0: [160, 193, 155, 138, 181, 120, 108, 128, 95, 116, 212, 195, 135, 130, 78, 78]
1: [137, 174, 137, 136, 158, 145, 92, 105, 99, 100, 162, 125, 103, 107, 104, 65]
2: [81, 107, 164, 170, 131, 133, 118, 114, 122, 119, 104, 161, 169, 119, 95, 96]
3: [97, 92, 160, 126, 141, 140, 155, 112, 118, 127, 124, 111, 160, 200, 110, 101]
4: [149, 111, 75, 43, 75, 139, 186, 147, 209, 153, 143, 114, 102, 101, 153, 157]
5: [87, 131, 165, 143, 120, 179, 124, 121, 118, 116, 140, 202, 163, 124, 113, 95]
6: [105, 158, 221, 168, 136, 155, 107, 123, 121, 105, 169, 158, 155, 123, 109, 80]
7: [87, 125, 155, 152, 142, 143, 113, 107, 107, 117, 103, 151, 186, 110, 92, 92]
8: [100, 76, 38, 79, 159, 102, 141, 192, 141, 111, 143, 114, 97, 175, 163, 152]
9: [208, 175, 162, 105, 66, 84, 69, 115, 194, 160, 125, 99, 56, 69, 174, 164]
10: [89, 60, 87, 167, 181, 142, 199, 129, 107, 115, 120, 110, 138, 136, 128, 106]
11: [160, 124, 86, 48, 43, 106, 148, 216, 168, 200, 132, 130, 133, 97, 168, 129]
12: [81, 132, 149, 171, 188, 149, 98, 104, 119, 95, 139, 174, 130, 90, 84, 67]
13: [255, 208, 174, 139, 76, 75, 75, 67, 159, 209, 132, 111, 54, 23, 90, 177]
14: [200, 213, 229, 182, 73, 85, 67, 67, 159, 203, 124, 94, 82, 29, 95, 255]
15: [85, 69, 137, 169, 156, 170, 118, 127, 106, 128, 121, 99, 145, 189, 136, 111]
16: [179, 221, 239, 110, 76, 94, 77, 86, 163, 221, 140, 92, 56, 38, 144, 225]
17: [110, 74, 83, 151, 169, 103, 99, 154, 127, 110, 133, 96, 146, 185, 138, 111]
18: [128, 96, 68, 47, 88, 147, 154, 169, 205, 149, 109, 121, 72, 108, 210, 130]
19: [245, 117, 75, 105, 73, 52, 160, 151, 113, 92, 75, 38, 125, 255, 255, 183]
20: [77, 106, 126, 135, 164, 183, 146, 95, 108, 112, 114, 169, 132, 148, 102, 95]
21: [121, 128, 167, 121, 142, 136, 118, 129, 98, 103, 157, 161, 124, 114, 109, 90]
22: [97, 68, 67, 171, 156, 144, 115, 155, 116, 121, 140, 96, 118, 200, 151, 106]
23: [81, 87, 171, 138, 140, 172, 145, 139, 107, 116, 114, 124, 161, 149, 136, 90]
24: [196, 206, 125, 83, 97, 50, 70, 165, 186, 110, 100, 63, 25, 143, 213, 222]
25: [198, 191, 185, 118, 81, 92, 73, 80, 156, 151, 114, 96, 63, 34, 102, 224]
26: [82, 72, 159, 152, 140, 137, 147, 113, 107, 122, 104, 122, 125, 158, 94, 115]
27: [78, 91, 135, 138, 98, 164, 138, 97, 120, 108, 120, 122, 203, 92, 113, 102]
28: [176, 197, 191, 143, 76, 71, 78, 68, 153, 193, 157, 103, 79, 32, 68, 207]
29: [83, 94, 133, 203, 151, 140, 135, 112, 103, 119, 98, 146, 137, 162, 104, 104]
30: [83, 98, 160, 178, 162, 191, 129, 121, 129, 107, 110, 205, 155, 120, 140, 108]
31: [106, 66, 63, 158, 165, 154, 186, 181, 125, 123, 143, 90, 101, 162, 119, 100]
32: [107, 77, 75, 132, 174, 114, 147, 141, 115, 117, 128, 92, 171, 121, 139, 93]
33: [231, 255, 226, 121, 85, 89, 62, 91, 203, 178, 100, 111, 49, 46, 152, 234]
34: [83, 106, 212, 165, 175, 175, 115, 124, 115, 111, 117, 199, 138, 129, 130, 96]
35: [213, 213, 143, 89, 75, 48, 78, 212, 158, 103, 82, 48, 34, 155, 231, 193]
36: [123, 160, 143, 132, 163, 100, 102, 124, 106, 124, 168, 156, 166, 136, 97, 85]
37: [185, 144, 83, 77, 58, 78, 164, 100, 97, 91, 65, 61, 181, 232, 176, 195]
38: [80, 156, 135, 104, 197, 122, 109, 120, 99, 106, 139, 205, 173, 156, 98, 80]
39: [100, 68, 73, 155, 156, 145, 88, 116, 115, 121, 138, 103, 150, 166, 156, 120]
40: [232, 185, 87, 87, 71, 54, 116, 197, 101, 93, 94, 42, 102, 181, 196, 191]
41: [125, 104, 73, 67, 124, 143, 146, 173, 159, 120, 143, 107, 93, 102, 171, 146]
42: [212, 245, 205, 152, 76, 81, 84, 59, 133, 198, 155, 98, 79, 21, 66, 203]
43: [81, 74, 92, 160, 167, 178, 201, 123, 114, 112, 111, 118, 170, 160, 123, 112]
44: [185, 204, 138, 77, 91, 64, 62, 154, 170, 118, 96, 72, 29, 127, 226, 238]
45: [119, 91, 41, 66, 151, 123, 172, 177, 180, 116, 117, 124, 81, 163, 183, 140]
46: [113, 84, 58, 134, 105, 150, 155, 117, 120, 119, 138, 122, 99, 134, 124, 112]
47: [103, 128, 148, 105, 135, 128, 133, 117, 125, 125, 131, 140, 191, 75, 124, 114]
48: [116, 143, 151, 146, 157, 132, 114, 107, 110, 111, 137, 185, 120, 100, 112, 95]
49: [136, 130, 77, 46, 87, 157, 160, 176, 158, 173, 145, 105, 119, 96, 167, 145]
50: [74, 79, 183, 110, 160, 172, 186, 122, 117, 125, 116, 147, 119, 93, 113, 105]
51: [128, 136, 125, 142, 159, 136, 110, 121, 130, 115, 109, 185, 180, 124, 119, 119]
52: [227, 226, 197, 211, 117, 74, 99, 81, 83, 190, 161, 119, 117, 65, 31, 118]
53: [212, 187, 139, 162, 122, 80, 108, 81, 89, 176, 199, 115, 96, 67, 51, 141]
54: [98, 126, 134, 135, 118, 136, 102, 109, 118, 115, 111, 200, 153, 102, 124, 105]
55: [110, 67, 84, 156, 133, 139, 153, 136, 114, 124, 103, 96, 164, 211, 138, 107]
56: [87, 137, 180, 143, 185, 147, 126, 93, 105, 115, 138, 185, 170, 106, 127, 103]

[123, 101, 57, 48, 102, 148, 132, 191, 157, 146, 123, 112, 75, 127, 142, 189] --> 41 49 18
[212, 190, 88, 84, 83, 53, 114, 183, 134, 101, 95, 67, 68, 186, 169, 178] --> 40 35 24
[152, 166, 150, 95, 118, 93, 103, 118, 102, 115, 164, 148, 158, 105, 101, 97] --> 36 21 47
[96, 72, 103, 168, 162, 124, 168, 144, 109, 134, 138, 116, 150, 159, 109, 114] --> 10 43 32
[142, 168, 126, 137, 136, 112, 97, 114, 114, 118, 152, 176, 159, 138, 89, 101] --> 36 51 48
[113, 127, 135, 125, 134, 117, 113, 120, 113, 116, 162, 146, 134, 117, 153, 98] --> 21 48 36
[89, 84, 122, 168, 146, 157, 187, 97, 96, 114, 98, 133, 167, 162, 108, 103] --> 43 29 26
[158, 155, 135, 82, 125, 94, 96, 122, 103, 121, 187, 145, 122, 87, 134, 109] --> 21 36 1
[96, 108, 124, 106, 110, 165, 114, 121, 126, 114, 96, 130, 191, 116, 134, 107] --> 27 47 7
[73, 114, 144, 129, 160, 194, 113, 110, 112, 108, 116, 177, 184, 71, 72, 95] --> 7 5 12
[202, 201, 160, 193, 117, 75, 95, 74, 96, 145, 198, 117, 83, 54, 43, 127] --> 53 52 28
[111, 124, 138, 138, 136, 128, 121, 88, 123, 127, 145, 115, 161, 111, 146, 95] --> 47 7 21
[109, 71, 60, 131, 172, 137, 169, 164, 112, 120, 123, 100, 108, 168, 108, 111] --> 31 10 22
[138, 132, 82, 50, 54, 135, 142, 171, 183, 176, 143, 91, 147, 88, 177, 157] --> 49 11 4
[116, 73, 53, 130, 159, 143, 165, 189, 133, 112, 136, 107, 116, 145, 151, 127] --> 31 8 32
[255, 166, 90, 82, 94, 43, 100, 184, 146, 99, 88, 43, 65, 233, 201, 188] --> 40 35 19
[84, 92, 90, 146, 145, 149, 142, 107, 110, 103, 114, 183, 160, 138, 87, 96] --> 20 29 2
[151, 102, 67, 49, 78, 113, 181, 130, 179, 159, 127, 146, 141, 93, 140, 179] --> 4 49 41
[89, 148, 148, 139, 136, 181, 127, 123, 108, 105, 147, 189, 151, 109, 130, 87] --> 5 48 54
[84, 92, 89, 151, 185, 151, 108, 118, 112, 117, 130, 150, 160, 133, 112, 104] --> 20 39 51
[78, 80, 149, 178, 86, 136, 170, 133, 111, 129, 124, 112, 195, 131, 94, 111] --> 27 2 26
[76, 89, 119, 190, 167, 184, 115, 114, 119, 121, 113, 149, 154, 129, 99, 115] --> 29 20 30
[91, 174, 164, 159, 187, 170, 106, 115, 111, 96, 130, 196, 133, 118, 75, 75] --> 12 48 56
[104, 60, 76, 152, 147, 122, 158, 172, 107, 131, 110, 109, 179, 196, 150, 109] --> 55 17 22
[96, 73, 78, 138, 122, 141, 158, 143, 109, 119, 128, 119, 160, 204, 87, 116] --> 55 3 43
